In the data rows, 128 means zero.
Two rows play each game, the first against the second. How much does the first row win by? 20 is about a draw, 40 a big win and 0 a big loss. Wins can go round in a circle: one row can beat a second, the second a third and the third the first. Each row has two weighted sums of its numbers, A and B, taken from their middle values. A row wins by its A times the other's B, less its B times the other's A.
[139 163  76 149 128 152 154 120 143 141 134 145 141 127 112  89 152 166
 105 131]
[ 93 126 127 129 104 130  75 122 112 137 136 114 138 111 116 151 141 160
 123 122]: 17
[113 145 116 100 130 160 140 126  97 136 105 131 146  86 110 148 117 113
 137 116]
[149 148 187 147 152 101 126 119 176 122  94 112 131  88  87 121 111 120
 185 111]: 25
[ 89 122 116  93 114 100  81 157  95 115 110 124 107 127 110 172 156  96
 139 107]
[146 140 137 128 118 137 151 145 118 131 138  95 141  93 140 118 105 141
 149 119]: 30
[144 128  93 129 141  96 142  95 138 114 138 123 134 142 132 120 133 124
 156 122]
[125 153 117  82 123 154 139 141  62 129 109 126 131  87 136 153 110  84
 137  89]: 26
[110 149 113  76 111 160 115 120  82 142  98 148 156 102 140 157 102  86
 144  76]
[141  96 156 141 121 118 113 136 145 107 144  97 110 141 142 125 137 141
 105 163]: 22
[119 136 165  80 137 152 117 168 121 114 117 121 146 122 114 112 117  72
 130 101]
[100 118 153 122 124 163 107 146 109 161 122  99 156 147 107 161 115  97
 160 137]: 25
[143 119 146  90  91 137 118 159 124 117 101 114 165 121 132 142  79  82
 165  91]
[102 151  99 167 179 160 159  87 137 121 187 162 100 117 143 135 163 138
 108 162]: 18
[118 148 119  82 117 144 110 109  68 140  94 150 150 105 114 148 136 100
 149  93]
[123  76 181  89 115  54 114 109 141 110 106 121 112 138 151 114 126  91
 120 119]: 17
[111 151 141 116 118 168 118 118  98 128 111 126 144 103 115 143 115 100
 117 122]
[119 154 148 131 128 151  99 121 125  88 128 114 106 123 115 155 136 168
 101 127]: 23
[126 145 163 125 121 140 145 142 119 145 110  79 119 104 115 110  87 154
 154 118]
[ 86 129 115 136 146 168 175 140 171 156 197  88 150 192 136 159 128 111
  98 172]: 26
[116 131 141 113  97 174 131 137 104 133 113 136 170 113 117 136 101  99
 163 131]
[182 101 117 143 143 139 157 105 138 118 112 136 122 119 120  90 117 145
 115 147]: 13
[129 139 151 139 110 129 122 136 119 136 109  83 119 124 145 115 110 114
 146 128]
[120 134 147 114 101 146 123 166 102 121 122 133 170 109 136 145 115 112
 157 110]: 17
[134 140 109 155 129 115  71 140 116 111 129 123  86 123 103 129 149 185
 134 127]
[112 128 134 111 109 159 106 154 106 138 130 115 145 135 131 164  96 106
 142 126]: 20
[113 116  80 160 136 130 153 154 148 152 180 129 118 161 132 126 134 175
  82 174]
[140 129 107 154 124 149 103 110 102 106 120 131 121 150 144 144 145 152
 134 108]: 20
[140 141 150 150 117 164 142  99 129 126 151 124 155 127 117 132 121 119
 127 149]
[111 120 112 128 105 104  89 119 100 123 147 161 119 132 124 149 136 103
  99 129]: 5
[116 152 129  88 134 131 180 165 129 129 144  98 133 150 110 118  93 119
 151 136]
[128 126 114 138 156 146 138 148 138 156 193 142 138 108 131 154 159 114
 109 130]: 11
[136 123 102 169 126 113  79 126  97 112 134 155  72 135 145 159 140 154
  87 143]
[155 134 179 128 130 128 146 148 107 142 111  62 112 128 143 112 105 144
 146 103]: 19
[139 159 105 147 131 131  91 109 100 114 122 121 116 104 154 142 126 165
 108  88]
[127 182 149 150 144 138 124 125 145 104 112 114 133  85 102 124 149 156
 147  97]: 10
[ 97  84 161 134  89  91 119 106 171 131 139 102 127 147 152 120 122 142
 117 138]
[113 169 108 101 129 174 120 108  81 134 115 127 132  93 123 165 109  86
 134  87]: 17
[161 113  93 154 142 121 140 119 146 124 110 168 104 126 113  77 126 184
 154 143]
[154 111 111 175 149 122 135 132 149 119 125 151 119 123 112  89 116 189
 124 180]: 17
[ 82  92 163 121 104  77 127 101 179 112 117 116 135 165 132 125 165 131
 104 140]
[108  77 148  93  90  52 116  99 146 125  92 117 128 158 139 107 121  96
 134 131]: 31
[140 124 172  92 105 163 119 174 114 131 102  99 161 112 117 151  99  84
 149 101]
[101  94 178 111 117 102 159 101 148 148 114 116 121 137 150 130 139 129
  96 147]: 22
[136 144 111 149 137 152 123  95 116 122 108 130 118 126 104 149 130 146
 129 103]
[171 129 107 147 146 143 169 131 120 142 153 136 102 126 130  82 144 149
  91 162]: 13
[143  95 120 122 171 111 142 109 149 122 120 136  82 182 152 115 114 128
 117 113]
[116 124 126 123 176 140 132 147 162 136 194 126 123 127 117 144 178 104
 134 103]: 34
[148 131 122 139 129 105 144 141 135 128 140 125 133 124 132 111 107 159
 159 134]
[115 130 120 107 164 140 147 115 152 142 155 156 160 120  98 130 132  84
 164 113]: 13
[121 144 102 108 155 109 122 137 114 147 142 137 112 135 128 116 160  90
 138 135]
[113 147 114  97 106 161 119 116  71 135 123 145 142 127 149 152 126 105
  99  93]: 20
[131 138 123 165 124 123  76 124 134  75 105 147 123 109 120 122 126 162
 119 155]
[118 123 152 121 103 136 111 141 122 128 100 135 160  93 108 145  99 113
 153 110]: 20
[183  96 115 140 155 109 144 149 122 107 120 125 106 154 128  83  94 145
 131 154]
[154 124 148 148 117 128 136  86 146 124 126 131 153 121  98 131 118 126
 142 154]: 36
[122  82 136 105  93 106 138  69 117 157 112 112 117 174 172 143 119 103
  69 138]
[128 150 139  98  98 124  93 155 107 128 105 146 149 104 133 148 113  91
 152  91]: 22
[115 105 150 108  93  97 148  94 105 156  99 112 110 159 156 121 128  97
 100 122]
[113 144 121  87 110 157  98 106  89 124 113 148 150  88 113 152 141 108
 154 107]: 20
[130 106 122 174 158 107 132 158 164 119 138 152  93 105 126 102 111 172
 138 130]
[139 133 152 126 104 143 134 115 123 154 118  86 140 121 116 123 119 141
 160 129]: 16
[104 114 113 120  99 123  84 135 100 129 159 150 142 139 142 155 168 123
  99 135]
[141 119 100 142 182 128 130 134 145 117 131 141  74 135 131 140 167 154
 129 115]: 6
[125 150 171 113 128 128 146 134 136 110  97 103 130 107 125 112  88 134
 150 117]
[102 148  94 117 145 142 146 144 166 154 190 151 152 132 140 146 165 106
 110 125]: 17
[106 138 132 125 173 109 134 122 151 136 152 120  97 130 114 116 153 100
 160 128]
[101  59 151 117  97  84 131 128 147 155 116 103 118 142 152 132 148 144
  97 148]: 28
[136 127 162 162 116 133 134 103 149 116 101 129 158 120 118 125 121 136
 149 113]
[186 119  98 112 134 108 149 132 141 136 114 147 114 115 120  62 137 177
 128 117]: 16
[140 146 160 147 124 114 108 140 143 106 116 115 170  96 122 131 120 147
 201 109]
[134 150 175 120 117 113 140 121 145 128 120 124 141  90 122 126 115 129
 181 131]: 23
[169  83 115 165 152 121 120 121 158  96 144 146 117 111 151 116 150 189
 112 165]
[176  91 115 181 137 134 148  90 161 115 121 144 120 134 119  94 123 173
 123 165]: 23
[147 107 101 164 191  94 114 126 159 148 130 124  92 136 156 129 203 143
 118 106]
[142 144 137 141 167  92 138 123 159 124 140 123  96 140 142 121 124 109
 116 118]: 19
[152  94 142 135 155 101 135 159 166 115 145 107 103 128 140 109 126 149
 128 147]
[152 152 113 119 159 104 148 125 142 121 136 102  94 125 134 128 152 114
 129 120]: 19
[125 136  91 137 135 159 168 124 121 164 177 137 117 140 129 118 129 124
  83 165]
[ 89 118 167  95 111  69 119 137 164 105  96 115 135 127 156 122 164 121
 102 134]: 33
[140 146 105 144 135 117 132  86 124 115 160 128 129 127 123 137 155 122
 146 119]
[120 101 157 121 107  88 144  92 119 120 102 123 114 128 144 115 132 129
 140 122]: 20
[152 114  94 165 138 115 129 123 147 125 139 138 115 122 160 120 138 154
 108 150]
[109 148 103  94 131 119 105 140  83 115 129 144 135 111 142 138 108 100
 148 112]: 17
[136 160 175 125 153 117  96 134 115 114  90 121  93  94 123 133 124 108
 135  81]
[179 101 103 135 145 121 154 138 123 140 104 123  87 123 127  81 124 142
 139 137]: 21
[ 96  65 166 125  88  66 107 106 147 116 100 126 134 149 149 119 144 105
 121 140]
[117  84 159 140 107 113 129  92 139 151 123 116 113 179 155 133 165 146
  92 159]: 20
[169 105 110 152 151 102 150 165 140 126 103 125  97 142 119  83 114 136
 108 153]
[128 102 124 155 179 123 102 162 154 124 147 167  80 125 140 114 152 125
  88 146]: 13
[145 135  94 124 141 113 142 155 131 147 119 128 139 102 118  88 108 110
 144 121]
[115 154 132 108  98 180 112 134 105 159 138 166 169 112 128 147 114 117
 129 131]: 27
[147 128 101 161 156 133 136  87 150 111 119 184 108 119 129 101 138 146
 116 128]
[123 146 165 133 129 144 133 131 131 136 119 113 135 102 113 120 111 126
 174 149]: 12
[111  71 168 135 101 100 113 107 167 120 135  95 128 164 128 124 121 114
  89 156]
[133 141 145 161 129 154 146 130 122 134 129 114 145 123 149 134 114 150
 117 140]: 21
[134 139 106 100 128 137 148 142 127 144 154 117 172 122 112 119 131 132
 132 130]
[178 112 107 132 135 110 165 122 133 149  87 154 116 132 123  83 129 151
 130 118]: 27
[181 111 128 128 146 106 149 169 138 131 110 145  83 144 128  76 135 142
 129 163]
[146 139 117 166 133 150  95 118 130 113 104 145 130 138 112 131 122 161
 146 125]: 26
[132 129 156 142 124 128 137 146 129 104 124 130 145 123 129 123 100 126
 173 131]
[119 119 130 183 114 126  84 113 129  73 134 131  91 116 132 153 154 168
 140 160]: 20
[122 172  78 141 166 150 176  97 117 132 160 147 117 158 133 129 182 149
 127 110]
[ 83 146 140 102 147 143 156 179 173 143 173  93 134 119 124 122 121 106
 135 149]: 19
[109 122 116 101 174 118 136 158 120 152 179 116 125 147 157 129 164  52
 121 116]
[141 171 110 120 184  91 114 139 112 109 133 156  99 107 141 114 159  82
 152 116]: 14
[120 118 129 113  86 145 116 140 117 153  92 136 162 122 115 133 127 107
 160 108]
[134 155 148 133 129 144 160 120 151 130 111 131 142 112 121 137 117 126
 153 121]: 25
[151 151 146 165 126 126  97 121 127  91 103 128 109 141 119 143 148 144
 141 117]
[120 158 103 110 142 152 170 167 144 156 153 137 166 121  81 122 114 115
 128 142]: 15
[ 99 135 109 119 182 109 119 151 162 137 164 109  92 156 144 151 167 101
 119 117]
[126 129 158 103  86 172 116 140 117 139 110 129 166 127 117 129 102  99
 140 132]: 6
[126 136 138 113 118 189 126 127  97 127 120 100 144 112 143 168 139 130
 122 116]
[178  97 117 154 141 123 142 119 136 101 128 149  91 129 126  83 113 176
 112 162]: 14
[129 175 139  86 126 152 113 125  87 152  97 137 146  94 102 134  96  71
 133  76]
[126 138 173 138 128 114 151 129 138 126 119  94 125 101 137 103  73 128
 130 130]: 20
[ 95  84 173 117 110 131 144  88 139 147 146 107 108 176 166 129 175 110
  57 173]
[126 121 153 141 126 162 164 111 139 139 129  99 148 142 118 129 130 112
 154 146]: 20
[ 89  90 155 127 104  81 122  79 193  88  96 127 163 122 106 115 170 139
 166 136]
[126  99 131 143 102  92 101 113 141 128 107  98 123 175 130 131 128 146
 128 118]: 27
[133 166 106  98 121 158 125 123  63 108 122 136 150  92 120 146 120 104
 153  95]
[ 83 105 158 121  95 130  91 164 133 155 107 137 149 148 111 157 119 101
 131 149]: 21
[156 110 106 164 168 123 102  97 162 119 157 129  90 162 155 130 177 136
  85 144]
[143 147 109 110 127 135 148 179 135 149 129 142 120 107 120  88 131 120
  98 136]: 17
[131 153 172 137 128 130 138 131 140 121 117  99 150 117 127 123  83 155
 147 138]
[ 91 119 107 145  78 144  97 120 112 120 144 175 159 140 134 150 150 116
 143 154]: 14
[130 153  98 106 152 129 125 134 140 146 165 149 126 119 113 143 138  95
 124 109]
[121 146 140 115 114 162 122 116 106 115 120 122 148 110 117 159 148 132
 145 104]: 22
[ 85 119 116 145 114 148 119 121 109 128 158 152 113 149 112 179 147 120
 101 131]
[107  88 145  99 105 125  99 153 113 138 141 113 151 135 148 164  87 107
 116 133]: 17
[134 166 117  87 112 158 103  94  66 111  90 145 151  88 129 161 125 112
 155  70]
[149 119 165 112 121 121 129 119 128 144 110  94 132 121 136 123 118 127
 151 112]: 20
[142 145 152 134 129 138 112 115 115 111  95 120 106 122 131 135 128 126
 133  98]
[117 139 150 147 124 122 135 143 138 120 125  94 132 133 122 133 116 143
 123 127]: 19
[ 97 103 144 123 103 108 134  75 126 132 117 137 119 183 138 117 136 130
 119 154]
[151 126 131 166 166 129 139 119 154 134 136 135  90 126 127 109 199 151
 113 111]: 20
[120 140 113  92 120 170 130 111  68 131 123 137 132 119 139 161 123  87
 125 100]
[142 155 142 140 103 156 140  93 140 121 132  91 147 131 139 142 124 164
 132 129]: 21
[ 99 136 103  98 126 137 115 132 101 112 128 123 143 118 123 150 143 124
 103  92]
[145 179 137 137 133 168 141 142 140 139 121  89 156 116 120 129 148 145
 120 114]: 13
[149 145 151 144 123 145 141 113 134 145 123  98 143 122 123 123 118 137
 117 135]
[ 90 127 158 115 113 132  93 149 157 119  97 145 172  92  98 156 143 109
 166  96]: 26
[123 132 103  88 159 101 141 151 119 147 142 131 144  88 113 128 124  81
 164 103]
[140 140 105 136 177  84 126 142 117 124 142  96 101 112 132 117 150 119
 130 110]: 8
[126 172 119  94 139 113 150 170 143 151 153  78 123 126 123 125 121 110
 127  99]
[136 163  83 114 118 144 153 153 123 148 128 151 122 100 100 101 119 156
 162 125]: 19
[177 120 149 119 145  85 162 150 157 127 103 131  95 111 109  77 117 177
 131 143]
[ 98 127 141 100 163 136 160 160 176 116 183  95 139 138 116 151  92  99
 124 136]: 17
[118 116 154 139 103 107 123 113 153 120 113 132 140 107 117 113 117 153
 139 146]
[132 142 124  90 104 167 122 114  71 135 120 137 149  86 112 145 133 103
 156 101]: 16
[137 166 117 121 156 111 123 130 124 137 136 153 110 107 122 109 165 100
 145 123]
[113 114 168 153 101 118 147 149 155 133 107  92 114 152 115 117 112 145
 106 143]: 21
[116  95 145 114 103  89 117  78 126 141  99 139 139 138 138 113 132 136
 124 116]
[142 131 145 108 123 116 130 148 132 139  99  75 127 116 136 124  92 127
 149 121]: 19
[171  80 110 141 138 115 147 154 164  96 137 129 111 149 146 111 137 146
 133 157]
[113 129  82  97 121 112  63 126  79 125 117 143 155 129 127 150 149 118
 139 103]: 9
[167 124 117 136 137  99 147 152 149 118 131 148  98 140 126  87 135 167
 133 145]
[181 128 131 132 178 111 137 126 163 122 123 115  93 152 108 114 140 110
 108 102]: 14
[137 148 165 133 126 144 133 150 120 122 124 104 142 106 119 134 107 151
 152 130]
[118  84 150 125 110  80 132  78 136 109  90  99 137 137 135 109 134 136
 143 118]: 18
[195 126 101 139 123 100 147 146 124 135 103 161 112 130 130  53 117 159
 115 145]
[135 129 173 148 125 122 113 133 153 106 106  87 125 100 131 118 121 113
 170 131]: 21
[175 127 139 117 172  91 137 121 154 127 116 135  96 134 131  95 131 102
 120 109]
[ 98 123 102 140 138 156 153 135 186 131 207 110 157 136 129 162 156 133
 121 146]: 22
[131 145 145 164 112 114 132 139 147 110 121 123 117 116 121 107 107 106
 126 128]
[ 89 128 143 117 113 123  92 136 126 129 128 122 156 117 114 155 158 139
 142 133]: 20
[141 162 154 136 120 124 140 128 131 139 109 123 161  99 125 116 102 135
 152 110]
[127 144 115 128 174 135 142 132 162 140 194 144 147 108 128 144 162 120
 153 124]: 18
[130 134 174 149 138 126 124 122 131 108 106 123 133  95  98 117  95 122
 173 117]
[157  98 125 165 181 124 135  82 141 106 157 159  76 147 146 118 137 110
 115 153]: 26
[ 69 116 124 149 119 155 111 169 117 134 133 156 133 129 104 156 120 116
 108 139]
[141 160 157 139 122 137 125 119 152 111 122 128 145  87 135 123 147 143
 156 110]: 14
[111 118 119 110  90 113 100  97 111 114 150 131 140 156 138 163 150 129
 100 122]
[131 132 107 147 135 133 165 127 135 123 141 125 119 123 110  97 132 156
 121 159]: 35
[145 110 106 150 143  94 119 162 165 140 132 119 113 140 149  94 142 166
 116 154]
[163 143 114 116 156 113 132 109 121 125 155 142 113 121 132 127 164  91
 141 119]: 24
[147 125 111 130 145 116 153 189 153 135 131 116 118 126 105  91  98 124
 139 147]
[ 86  77 161 137 108 154 104 143 145 137 143 123 125 150 123 154 144 104
  87 152]: 19
[ 81 125 138 120 159 131 115 139 177 146 210 120 142 124 130 154 135  84
 108 127]
[176 134 105 155 125 128 153 112 149 117 127 146 126 124 126  71 146 182
 111 146]: 24
[ 99 140  96 120 116 139 128 135  86 128 168 149 130 139 155 157 181 116
  80 134]
[138 149 159 134 144 165 112 114 103 129 117 114  93 160 142 145 157 123
 104 105]: 32
[108 166 117 107 106 166 140  98  88 144 114 108 129 112 126 141 111  79
 110 108]
[122 149  89 125 164  88 120 121 139 140 136 133 110 107 147 134 164 103
 152 117]: 28
[116 161 105 105 122 172 132 111  74 118 103 133 137 129 138 150 131 112
 141  76]
[ 92 107 144 122 110 147  89 123 119 119 156 163 144 123 124 156 128 129
 137 136]: 22
[148 108 146 127 100 119 136 128 117 129 104 121 155 120 146 107 115 117
 134 124]
[150 132 159 120 108 123 122 113 144 133 112  99 130 133 129 126 110 115
 160 107]: 18
[ 91 130 134 128 116 143  80 128  87 122 128 137 136 119 101 164 146 109
 136 120]
[187 135  92 166 141 143 157 125 141 135 108 151 110 134 120  74 152 168
 101 155]: 25
[147 148 168 114 149 122 165 136 123 132  97 116 136 101 141 108  87 126
 162 114]
[125 146  97 114 178 119 126 113 136 140 171 126 113 129 126 135 171 134
 121 111]: 28
[127 141 165 120 131 115 125 119 165 126  98  92 129 113  99 119 111 122
 171 101]
[138 119 143 145 112 160 128 126 126 128 142  96 125 127 123 125 126 156
 129 154]: 14
[106 133 125 127 151 123 159 170 145 139 164  95 126 139 132 129 102 104
 110 134]
[ 91  96 155 106 130 109 151 100 113 140 109  95 102 173 168 130 128 106
  96 128]: 15
[142 108 168 133 107 140 145 115 133 125 115  83 136 117 138 119 119 120
 128 128]
[140 138 142 142 114 163 124 115 133 134 129 109 152 114 138 156 116 175
 164 111]: 23
[125 133 109 102 129 114 149 147 107 139 140 135 152 105 112  97  85  99
 148 129]
[120 111 131 114  87 183 120 109 103 158 128 166 150 130 115 157 126 136
 176 122]: 35
[100 117 139  97 137 118  96 136 110 116 129 141 130 108 132 154 121 108
 129 127]
[108 102 145 134  92  97 135  81 137 121 111 119 137 154 151  93 161 116
 124 118]: 16
[128  81 107 167 138 124 141 166 160 120 150 164 122 132 123 128 111 167
 126 170]
[134 138 138 138 125 116 143 116 136 138  86 145 140 107 128 110 105 128
 165 121]: 22
[120 124 102 146 158 116 129 173 145 135 155 150 115 150 125 111 129 149
 121 157]
[179 115 112 154 125 144 163 115 124 147 133 160 121 123 124  88 139 164
  93 162]: 18
[134 139 134 155 126 124  93 110 100 107 122 129 104 119 128 149 152 134
 131 129]
[121 150 125 108 146 150 181 157 147 153 155 121 146 106 114 119  97 153
  99 132]: 25
[108 125 119 104 120 115  81 121  93 122 138 128 132 115 135 158 163 115
 103 112]
[128 110 120 173 124  89 106 100 129  57 139 140 104 127 130 155 138 169
 146 130]: 16
[142 151 130 134 126 153  95 114  98 121 130 105 109 144 128 148 143 150
 102 109]
[124 132  92 119 116 148 172 119 127 133 174 119 143 154 113 134 112 143
 139 133]: 20
[122 133  84 107 143 106 157 148 133 102 122 140 144 114 122  98  87 115
 143 140]
[150 147  93 118 149 144 150 145 135 150 140 143 120 101  99  88 143 140
 119 147]: 23
[152 134  98 158 102 145  79 123  91 112 107 127 112 128 144 132 132 160
  99 126]
[121  84 150  97  94  52 114 114 159 149  94 110 125 177 127 114 146 102
 134 111]: 16
[143 134 122 158 134 136  98  86 115  99 112 135 133 111 117 149 142 147
 149 106]
[155 128 115 145 113 138  80 112 104 122 110 120 129 138 119 136 115 158
 116 125]: 26
[131 154  86 120 137 150 152 147 128 154 153 137 167 142  96 134 114 136
 132 133]
[124 164  98 148 154 121 140  89 127 129 142 169 112 129 118 112 139 101
 146 116]: 23
[114 113 111  94 101 151 102 108  62 133 151 142 132 136 144 164 144 125
 108  98]
[173 133  99 156 141 134 173 128 135 122 138 126 118 126 114  80 145 172
  98 135]: 35
[101 130 101 127 174 102 138 178 169 133 165 104 100 119 120 135 127 144
 119 115]
[104 117 110 134 156 144 131 137 162 167 198 113 121 126 138 173 161 115
  96 133]: 28
[161 111 109 139 125 116 144 155 142 144 132 149 104 128 129  95 112 162
  97 149]
[116 103 142 110  80 141  89 163 103 154 135  98 120 150 151 147 140  97
  88 135]: 13
[131 130  98 166 145 144 150 137 164 145 152 183 117 114  89 111 151 176
 140 155]
[124 102 142 101  92 162 103 142 114 155 105 131 187 123 135 169  87  90
 138 117]: 11
[138 160  84 119 123 165 187 111 132 141 190 133 139 137 126 134 113 163
 100 136]
[ 77  69 180 103  82  74 102 142 161 134 120 101 143 174 149 135 105 125
 108 171]: 8
[146 124 187 122 107 134 143 139 120 125 114  95 124 120 128 125 120 123
 167 123]
[133 150 119 106 162 132 172 149 132 143 151 130 154 109 116 114 106 135
 114 123]: 20
[124 122 127  92 158 139 169 149 146 150 140 131 141 124 121 107 101 112
 132 129]
[106 148 120  99 111  87  90 133 130 115 131 168 142 117 111 131 147  90
 103 102]: 21
[ 77 120 155 107 107 115  93 193 123 142 100 112 127 156 120 141 108 114
 129 138]
[126 137 156  89 113 132 101 174 110 155  91 117 164  90 151 135 119 109
 141  95]: 17
[131 158 127 111 126 152 159 140 141 143 159 112 148 116 104 124 113 129
 142 110]
[117 153 105 118 113 176 108  85  96 119 132 151 163  89 101 152 129 102
 132 117]: 16
[140 132 104 112 123 146 176 136 143 154 138 121 142 132 109 111 121 132
 116 154]
[152 138 167 117 116 133 150 129 129 126 121 117 128 116 145 116  91 122
 149 132]: 23
[100  97 111 165 151 100 138 145 180 114 166 161 116  95 129 121 115 145
 158 159]
[135 140 107  85 104 133 104 124  73 150  89 149 137 107 125 154 126  90
 132  92]: 24
[104 133 105 118 149 134 152 160 166 148 168 140 139 113 116 144 139 148
 125 152]
[110  95 122 133 168 103 154 166 154 130 161 116 115 166 144 132  76 138
 133 168]: 21
[102 134 126 116 170 138 139 137 159 133 185 147 138 122 140 134 173  97
 122 127]
[ 70 122 147 137 169 122 132 169 186 139 181 122 133 122 140 139 167  90
 144 135]: 20
[ 89  96 161 126  95 102 131  98 156 139 118 123 130 148 156 134 139 137
  93 145]
[ 90 143 127  99  89 183 118 131 108 171 133 138 161 135 140 158 151 129
 142 111]: 14
[125 139 156 151 121 151 115 116 148 141 116  95 148 140 122 113 115 140
 151 141]
[177  99 137 153 125 147 146 111 136 112 123 132 115 126 102  80 125 164
 107 153]: 10
[126 149  80 104 119 142 168 150 127 156 159 136 164 149 109 111 111 123
 117 124]
[130 140 146 122 124 131 115 122 103 110 126 149 127 112 108 154 110 107
 139 131]: 11
[ 92 136 114 118 182 130 132 156 165 150 160 127 126 106 135 166 160 107
 140 122]
[135 154 114  74 175 119 145 146 132 144 141 107 126 137 132 145 164  82
 132  80]: 29
[126 131 170 133 126 131 131 131 141 124 120 101 151 112 140 105 105 127
 156 143]
[136 139 144 128 150 126 119 124 114 110 117 107 119 134 130 145 113 111
 113 105]: 26
[131 115 108 164 186 113  99 151 150 121 146 117  70 139 141 129 153 134
 100 121]
[110 137 151  83 126 173 117 133 115 168 121 122 153 117 102 183  99 108
 130 123]: 14
[149 123  97 127 141 106 157 157 126 134 123 158 122 129 124  92 102 107
 100 147]
[136 104 155 176 100 138 113  98 117 128 161 116  99 142 126 146 114 122
  98 190]: 17
[122 121 162 153 126 128 123 148 147 146  98 100 129  86 148 123 109 144
 166 144]
[125 137 134 111 121 131 104 136 100 100  86 154 152 105 110 153 127 106
 168 103]: 24
[110 141 110 148 178 129 141 148 145 157 176 101  83 163 150 138 159 110
 118 145]
[157 110 119 149 124 132 160 115 142 119 104 147 111 134 113  80  92 155
 127 171]: 9
[136 161 163 120 116 139 130 133 152 150 114 114 156 122 111 110 131 137
 160 123]
[142 163 158 113 144  93 133 162 143 130 110  96 120  95 134 130 105 139
 169  92]: 28
